Small tables with named rows and columns. After each table, cells are looked up by row and column.

Table luk
	rezere	sevemab
revis	198	83
guzem	68	114
tol	176	100
vor	103	32
zumano	38	112
bimipeg	140	149
nol	155	79
memas	67	77
dod	162	137
zus	156	99

What is the sevemab of dod in luk? 137
What is the rezere of bimipeg in luk? 140
What is the rezere of dod in luk? 162
What is the sevemab of zus in luk? 99
What is the sevemab of revis in luk? 83
What is the rezere of revis in luk? 198
What is the sevemab of tol in luk? 100
What is the rezere of nol in luk? 155
What is the sevemab of vor in luk? 32

natulit.csv
,lenibuf,fub,tum,besilos,sipib,kikoma,lilan,tad
difo,176,139,175,131,36,214,142,108
zadibog,105,191,122,154,78,216,99,92
zita,53,174,78,146,184,123,87,122
laveli,105,122,95,140,243,37,136,165
vadem,78,171,71,164,241,74,113,140
pamob,73,179,116,132,71,218,79,90
nak,170,125,172,121,52,192,145,119
febu,224,76,180,121,136,87,198,168

lilan of febu is 198
lenibuf of zadibog is 105
besilos of zita is 146
fub of laveli is 122
kikoma of zita is 123
lenibuf of laveli is 105
kikoma of zadibog is 216
tad of laveli is 165
besilos of febu is 121
fub of vadem is 171
kikoma of nak is 192
lilan of laveli is 136
lilan of pamob is 79
sipib of zita is 184
besilos of laveli is 140
tum of laveli is 95
tum of difo is 175
Row with the largest fub: zadibog

luku
         sakeses  goguli  gidiv   dil  pugov  nagekig  nidon
sadu         9.2     7.8   -1.7  -7.2    3.2     -7.4   -5.6
karibeg      7.8    -9.5   -3.4  -2.5   -4.0     -1.4   -5.4
faz         -3.3     4.8   -2.0   4.8    4.3      1.6    2.9
mikam       -4.7    -5.8   -5.3   3.2   -1.5      1.9   -2.4
lod          3.1    -1.3   -2.7  -7.5   -2.2      1.3    0.0
bapa        -0.9     3.6   -1.5  -6.3   -6.2     -5.3   -0.5

goguli of lod: -1.3
gidiv of faz: -2.0
gidiv of sadu: -1.7
gidiv of karibeg: -3.4
sakeses of lod: 3.1
nagekig of lod: 1.3
dil of bapa: -6.3
goguli of faz: 4.8
goguli of bapa: 3.6
nagekig of karibeg: -1.4
gidiv of mikam: -5.3
nidon of karibeg: -5.4
nidon of mikam: -2.4
sakeses of karibeg: 7.8
goguli of sadu: 7.8
nidon of sadu: -5.6
nagekig of faz: 1.6
Which row has the largest nagekig? mikam

ziki
|  | mem | vop | vutor |
|---|---|---|---|
| gose | 4903 | 1413 | 3231 |
| tilev | 1289 | 7317 | 6008 |
| kevi | 4706 | 7673 | 1111 |
| zud | 3556 | 4092 | 6726 |

gose, vop => 1413
zud, vop => 4092
zud, mem => 3556
tilev, vop => 7317
tilev, vutor => 6008
tilev, mem => 1289

rugenep =
columns: soti, daz, fep, faz, tenefi, pudi
zudutet: [-25.17, -5.37, -50.11, -36.95, -25.76, 60.29]
dap: [-5.06, -9.66, -6.35, -10.38, -10.89, -8.24]
napem: [0.38, -10.04, -2.64, 46.91, 15.67, -20.22]

napem, pudi => -20.22
dap, faz => -10.38
dap, daz => -9.66
napem, daz => -10.04
napem, soti => 0.38
zudutet, faz => -36.95
zudutet, soti => -25.17
zudutet, daz => -5.37
napem, tenefi => 15.67

pes =
,gabeg,monuba
vomen,0.62,-0.24
rin,-0.05,-0.78
rimur,0.46,0.00
tof,-0.37,0.49
dava,-0.04,-0.85
visisen,0.64,-0.37

rimur, monuba: 0.00
vomen, monuba: -0.24
tof, monuba: 0.49
dava, monuba: -0.85
rin, gabeg: -0.05
visisen, gabeg: 0.64

veza
columns: kegof, lazapoz
dega: [31, 75]
ras: [105, 38]
mevopal: [52, 219]
devava: [69, 2]
davirum: [164, 32]
pofefes: [80, 189]
lipurof: [91, 222]
darapar: [18, 127]

What is the lazapoz of ras in veza? 38
What is the kegof of devava in veza? 69
What is the kegof of lipurof in veza? 91
What is the lazapoz of pofefes in veza? 189
What is the kegof of darapar in veza? 18
What is the kegof of mevopal in veza? 52
What is the lazapoz of dega in veza? 75
What is the lazapoz of lipurof in veza? 222
What is the kegof of davirum in veza? 164
What is the kegof of pofefes in veza? 80
What is the lazapoz of devava in veza? 2
What is the kegof of ras in veza? 105
What is the kegof of dega in veza? 31
What is the lazapoz of darapar in veza? 127
What is the lazapoz of mevopal in veza? 219

Table gaf
,tetok,dip,paferag,ruzok,fis,ledid,zakura,kerogiz,padig,gogovum
pemuzu,0.378,0.037,-0.608,0.568,-0.538,-0.325,-0.055,-0.502,-0.193,0.307
vak,0.248,0.463,-0.520,-0.273,-0.462,-0.741,-0.008,-0.124,-0.039,0.017
feben,0.357,0.106,-0.594,0.431,-0.526,-0.393,-0.047,-0.440,-0.168,0.259
lilefub,0.338,0.167,-0.581,0.312,-0.515,-0.452,-0.040,-0.387,-0.146,0.218
deda,0.332,0.189,-0.577,0.268,-0.511,-0.473,-0.038,-0.367,-0.138,0.203
vura,0.425,-0.117,-0.640,0.873,-0.565,-0.174,-0.072,-0.639,-0.249,0.411
bovu,0.257,0.434,-0.526,-0.215,-0.467,-0.713,-0.011,-0.149,-0.050,0.037
deku,0.389,-0.001,-0.616,0.642,-0.545,-0.288,-0.059,-0.535,-0.207,0.332
zol,0.328,0.201,-0.574,0.245,-0.509,-0.485,-0.037,-0.356,-0.134,0.195

What is the tetok of vak in gaf?
0.248
What is the zakura of zol in gaf?
-0.037
What is the gogovum of bovu in gaf?
0.037
What is the paferag of vura in gaf?
-0.640
What is the ruzok of pemuzu in gaf?
0.568
What is the ruzok of zol in gaf?
0.245
What is the paferag of zol in gaf?
-0.574
What is the padig of pemuzu in gaf?
-0.193
What is the paferag of vak in gaf?
-0.520
What is the padig of lilefub in gaf?
-0.146
What is the padig of zol in gaf?
-0.134
What is the kerogiz of feben in gaf?
-0.440
What is the zakura of vak in gaf?
-0.008
What is the zakura of vura in gaf?
-0.072
What is the paferag of lilefub in gaf?
-0.581

